array([947, 526, 780, 559, 336, 186]) ans = 186
array([-49,  49,  -7,   7,  16,   6]) ans = 6
array([77, 88, 73, 42, 69, 82,  0]) ans = 0
array([7, 6, 1, 0, 3]) ans = 3
array([ 15, -24,  43,  -1,  39, -29]) ans = -29
array([3105, 4266, 1343, 4777, 6773, 8508, 3590]) ans = 3590
array([842, 982, 696, 663, 197, 726, 643]) ans = 643
---
[ 16.8  44.3 -44.2 -25.3 -81.3] result: -44.2
[58.6 45.2 -9.2 40.0 74.3] result: -9.2
[-24.5  17.5  56.7 -86.3  14.1] result: 56.7
[ 3.8 30.3 34.3 73.6 26.5] result: 34.3
[ 14.8 -41.1  50.6 -66.1 -45.8] result: 50.6
[-74.1  73.5  36.7  17.8  82.7] result: 36.7
[ 40.6   1.6 -26.4  63.3 -20.3] result: -26.4
[-24.5 -75.6 -70.3 -84.4  26.3] result: -70.3
[-62.3 -17.0 -52.8 -64.5 -26.8] result: -52.8
[-80.7  68.7  60.6  73.4 -35.6] result: 60.6
---
6.8, 39.0, 11.9, -26.3, -15.0, 6.2, -1.0
6.8, 71.6, 11.9, -26.3, -15.0, 15.3, -1.0
6.8, 39.0, 11.9, -26.3, -24.0, 6.2, -1.0
→ 6.8

-54.4, -82.7, 57.2, -44.5
-63.2, -86.4, 51.3, -52.9
84.0, 60.7, -11.9, 82.8
→ -54.4

30.7, -39.6, -22.0, 61.7, -24.4
31.3, -39.7, -20.5, 61.0, -25.2
-0.1, -57.0, 2.8, 79.2, -49.2
→ 30.7

81.4, -75.5, 68.7, -63.7, 59.3, -58.2, 63.3
63.3, -64.8, 59.9, -58.6, 58.5, -59.0, 60.3
-63.7, 59.3, -58.2, 63.3, -64.8, 59.9, -58.6
→ 81.4

-63.4, 67.3, -31.9, 39.2, -27.9, 83.6
40.3, -9.0, 31.3, -6.9, 45.5, 75.2
-76.5, -15.5, 47.0, -40.4, 32.3, -53.2
→ -63.4

28.0, 29.9, 21.5, 38.8, -52.5, 60.0
38.8, 18.6, 24.1, 34.2, -34.3, -0.9
-63.4, -13.1, -27.5, -25.7, 63.2, -47.6
→ 28.0
---
-193.628    80.138  -135.035  -182.304  -109.443  -165.304
-182.658   132.878  -132.028  -185.767  -103.977  -215.570
-174.682   120.513  -120.500  -198.169   -92.144  -206.105
>> 80.138

 0.20  -0.18  -0.16   0.11  -0.22   0.12   0.07
 0.09  -0.06   0.02  -0.03  -0.08  -0.02  -0.07
>> -0.18

-15.1    6.8   -5.0   18.5  -14.2 >> 6.8

-0.043   0.204  -0.049  -0.059
 0.012   0.142   0.143  -0.194
>> 0.204

-1.56   1.95  -1.73   1.40
-1.45   0.92   0.98  -0.11
>> 1.95

 16.4    8.7    3.8    7.2    1.8    8.0  -12.8
 -3.4    5.8    4.7    6.3    4.5    6.9  -12.6
>> 8.7
---
-0.4, 46.8, 49.3, -73.4, -4.3, -44.6, 78.8 => 78.8, 49.3

34.7, 88.9, -77.6, -16.9, -44.5, 81.6 => 88.9, 81.6

-22.5, -11.6, 6.2, 9.9, 48.4, 7.7, -65.4
3.6, 48.6, -9.2, -3.0, 10.0, 14.9, -4.9
=> 48.6, 48.4

78.8, -1.8, 34.7, -28.6, 16.3, -22.4, -12.7 => 78.8, 34.7

52.4, -44.4, -51.6, -11.9, -58.6
-62.0, 58.4, -67.6, -47.9, -52.1
68.4, -59.1, -37.5, -0.9, -48.0
=> 68.4, 58.4

48.1, 63.1, 29.3, 74.8, 38.5, 50.7, 68.7 => 74.8, 68.7

25.6, -2.8, -74.5, -13.7 => 25.6, -2.8

53.5, 33.7, -53.6, -41.5, -40.1, 70.7, 27.5 => 70.7, 53.5

25.1, -34.3, -20.4, -69.9, -22.3, -34.8
51.8, -9.4, -6.2, -11.0, -14.9, 12.4
=> 51.8, 25.1

17.6, -27.8, -47.6, 3.7, 68.2, 11.6
20.1, -28.6, -45.7, 5.7, 67.3, 10.7
=> 68.2, 67.3
